[170 158 164 127  99 148 140 128 118 153 159 156 148  97 101 111 165 137
 169 134 111 150 140 136 140 103 139 105 114 101 148 153] 0 0 0 0
[ 80 106  44 105 203  72  39 134 132 104  92  76 108 197 233 168 116 176
  79 167 218  78 130 163  77 129 109 156 112 175 102 175] 1 1 1 1
[105 165  91  70 173 175 130 105  98 154 149 114 135 128 173 155 111 121
 141  93  86 106 140 134  68  46  91 144 118 191 140 120] 1 1 2 2
[ 77  78 168 169 115 125 205 150 174 114  68 124 140  91  74  63 100 105
 139 119 102 174 107  40 182 173 140 142 157  96 119  81] 1 1 2 2
[ 86 113 255 177  70 209 255 126 174 160 101 172 155  15   0  25 101  70
 203  78   0 246  80   0 199 130 149 136 204  96 166   0] 1 1 2 2
[ 61  39 130 163 139  54 112 172 189  76  32 103 106 168 123 100 118 145
  89 157 183 129 103  81 174 219 163 149 154 109 103 115] 1 1 1 3
[166 255 106  52 104 250 133  59  51 206 238 173 154 110 154 212 103  99
 197  45  24 103 189 186  36   0  47 120 103 206 139 126] 2 2 3 4
[154 158 127 122 103 145 115 101  97 135 149 155 127 134 139 193 122 113
 130  82  92 121 146 159 113 103  99 110 127 145 110 152] 2 2 3 4
[190 109 137 166  88  80  94 124 126  94 155 117 125 120 115 131 166 135
 104 163 194 121 126 151 175 195 153  96 101  72 132 180] 0 3 4 5
[159 137  96 126 134  95  63 127 120 126 140 116 113 162 163 140 146 158
 108 178 202 103 139 164 118 140 143 111  95 102 148 172] 0 0 0 0
[ 93 137 117 114 140 148 156 129 117 143 126 113 134 113 132 121  88 116
 142 110  91 134 122  96 109 113 100 149 147 160 139  91] 1 1 2 2
[205 146 162 152  84 153 125 115 107 147 186 142 150  90  96 116 163 115
 142 148 142 135 114 150 159 132 133  98 116  92 148 154] 0 3 4 5
[ 74 114 127 115 147 137 146 120 144 129  95 122 137 122 140 100 110 135
 141 125 115 132 112 106 120 130 130 139 143 147 136  94] 1 1 1 1
[116 231  51  19 177 211  92  80  74 190 183 111 148 137 232 181 108 152
 168  86  94  85 157 178  19   0  65 152  96 233 149 147] 1 1 1 3
[138  16 128 195 115   9  59 177 185  68  53 106 106 177 121  99 156 157
  45 199 255 114 109 127 195 255 195 112 108  45  85 173] 0 0 0 0
[172 210  86  70 144 176  77  95  84 161 193 119 145 145 179 164 148 159
 167 142 140  95 173 195  74  37  99 115  82 170 156 176] 0 0 0 0
[216 186 147 120 102 165 129 101  96 152 202 128 152  96 125 141 161 120
 155 141 122 120 135 176 125  87 128  91  95 126 147 155] 0 3 4 5
[204 134 190 188  68 140 174 112 128 129 165 154 144  62  37  86 158  94
 140 147 106 172 104 120 184 169 164  85 127  49 157 108] 0 3 4 5
[214 180 143 139  82 160 120  99  97 148 197 149 151 103 115 148 165 124
 157 128 132 144 145 166 131 104 133  93  99 107 145 163] 0 3 4 5
[ 82 152  53  74 192 123  58 130 121 125 125  79 111 179 215 154 114 140
 110 146 154  71 145 157  57  62  86 172 106 185 138 134] 1 1 1 1
[130  46 212 218  76  88 208 154 190  75  68 165 107 113   0  92 107 103
 117 116  92 181 115  72 235 255 176 107 190  50  85 102] 2 2 3 4
[ 81 175 120  89 140 178 157 117 114 163 126 124 136 118 142 109 116 130
 165 101  61 133 137 113  91  53 108 159 138 158 159  91] 1 1 1 3
[150 136 126 133 113 117  98 135 119 131 129 125 134 124 132 125 151 153
 114 141 169 133 138 152 135 139 146 109 108 102 135 156] 0 0 0 0
[ 94 112 151 127 134 151 191 122 160 142  96 117 139 115 102  68 102 127
 161 127  90 161 114  70 142 124 119 144 164 122 134  83] 1 1 1 1
[121 190  59  46 186 186 123 106  75 172 182 108 140 135 202 174  96 133
 158  97  97  84 149 146  45   0  75 149 106 230 143 116] 1 1 2 2
[ 85  72  16 110 213  30  13 172 148  63  63  65  81 236 243 182 119 179
  34 192 255  63 122 176  88 162 134 155 115 172  83 172] 1 1 1 3
[170 155 102 103 138 133  81 119 103 135 167 132 121 129 148 143 150 145
 139 151 171 115 144 172 112  85 143 115 100 118 143 156] 0 0 0 0
[ 95 127 164 136 137 159 187 118 147 133 124 128 137  93  99  80 115 117
 168 113  65 164 114  79 136 113 136 148 168 127 147  85] 1 1 1 1
[ 76  18 111 172 156  59 119 178 183  74  28 101  89 160 113 110 117 128
  67 146 187 132 106  73 166 226 150 142 147 111  95 108] 1 1 2 2
[142  92 189 173  85 115 179 131 147 108  91 177 128 114  54 129 110  98
 122  93  75 154 128  95 170 191 134 116 162  86  83 115] 2 2 3 4
[139 173 145 123  97 135 142 105 107 133 154 166 130 128 113 167 111 114
 127  87  97 115 153 137 122 136 108 122 138 141 116 129] 2 2 3 4
[ 92 160  69  67 182 155 110 119 111 149 140 104 131 148 176 154  98 135
 135 111 117 105 140 146  68  54  78 153 120 193 132 127] 1 1 2 2
[196 137 138 148 108 121  90 120  96 134 176 126 138 115 125 142 168 130
 123 145 166 121 122 178 157 139 135  98  96  98 123 189] 0 3 4 5
[210 132  70 134 136  76  31 133  99 114 174  97 118 182 201 191 167 150
  88 176 242  75 143 226  99 139 117 109  78 136 110 224] 0 3 4 5
[137 152 187 151  68 170 189 112 104 151 151 192 151  90  64 131 112  89
 150  63  31 163 146 102 145 124 114 120 148 101 112  96] 2 2 3 4
[ 68   0 166 204 144  65 167 177 201  70  35 114  89 131  63  71 119 101
  71 154 160 160  84  51 196 251 180 150 184  79 109  89] 1 1 2 2
[122  91 153 180  84  73 140 136 138  97 111 154 104 127  89 148 122  98
  87 108 115 144 107 106 182 213 139 107 156  77  86 129] 2 2 3 4
[156 112 110 132 130  84  79 142 128 106 125 126 125 143 134 130 147 156
 106 165 200 115 139 163 146 153 158 103  99 101 133 163] 0 0 0 0
[155  94  91 134 146  55  49 160 129  95 124 121 104 170 169 155 162 162
  84 167 231 106 128 173 146 177 159 102  89 103 116 191] 0 0 0 0
[ 81 127 116 106 158 135 142 131 126 128 119 114 124 130 148 140 112 130
 121 117 127 121 113 124 102 120 126 146 145 167 125 114] 1 1 2 2
[ 84  68 106 136 150  61 103 168 157  96  52 105 104 162 161 121 114 149
  76 147 175 121 121 114 131 180 143 151 138 127  99 126] 1 1 1 3
[116  90 139 165 112  77 100 138 141  91 101 136  97 162 120 159 132 130
  77 118 135 117 130 132 151 205 132 105 136 102  79 152] 2 2 3 4
[110 149  61  79 182 160 114 113 112 149 132 109 144 159 191 160 119 132
 135 117 130  86 141 153  61  59  97 167 109 203 128 136] 1 1 2 2
[ 73 101 206 146 101 141 217 147 171 141  98 147 145  83  45  47 107 120
 170 110  49 188 107  41 178 143 135 147 170 101 146  49] 1 1 1 3
[ 83 109  79 108 180 122 105 154 132 110 120 112 121 157 182 160 132 135
  99 138 153 100 123 137  89 141 127 158 132 159 122 122] 1 1 2 2
[173 225 159  93 102 214 165  82  78 178 209 160 156  74 100  99 140 124
 204 106  52 153 153 150 105  22 120 114  97 129 183 119] 0 0 0 0
[ 74  96 121 118 143 109 120 156 166 109  75 114 109 156 133  96 122 139
 107 138 139 124 116 100 118 157 140 151 140 118 120 110] 1 1 1 3
[ 93 117  45  86 188  98  76 129 105 107 113  85 103 195 230 191 116 148
  97 146 185  70 129 168  68  98 104 160 115 192 108 155] 1 1 2 2
[143 217 153  87  84 213 180  77  89 191 185 176 159  91  97 159 102  96
 169  62  12 136 167 144  95  54  94 124 132 166 133 122] 2 2 3 4
[ 70  40  96 166 174  34  87 179 187  71  39  96  99 197 169 115 120 155
  70 189 208 109 102 114 155 212 162 131 140 121  86 144] 1 1 1 3
[194  73 211 226  68  85 154 148 160 102 136 153 128  95  34  68 178  95
 119 167 150 175  81 103 219 223 186  99 142  35 129 115] 0 3 4 5
[ 79 128 115 101 165 141 134 131 123 133 109 112 123 131 150 129 111 117
 131 109 110 107 120 114 101 103 110 162 136 171 156  92] 1 1 2 2
[212 160 254 181   8 202 237 105 116 176 194 183 166   0   0  47 161  79
 196  98  28 210 114  78 211 136 145  83 144  57 189  77] 0 3 4 5
[ 98 139 114  93 153 152 142 131 128 143 127 111 137 134 157 118 108 132
 154 108 105 131 135 117  97  80 108 150 135 166 133 109] 1 1 1 1
[170 175 156 105 119 170 141 112 118 153 160 158 133  98 119 123 158 140
 174 128 109 137 142 144 122  92 136 107 114 114 154 130] 0 0 0 0
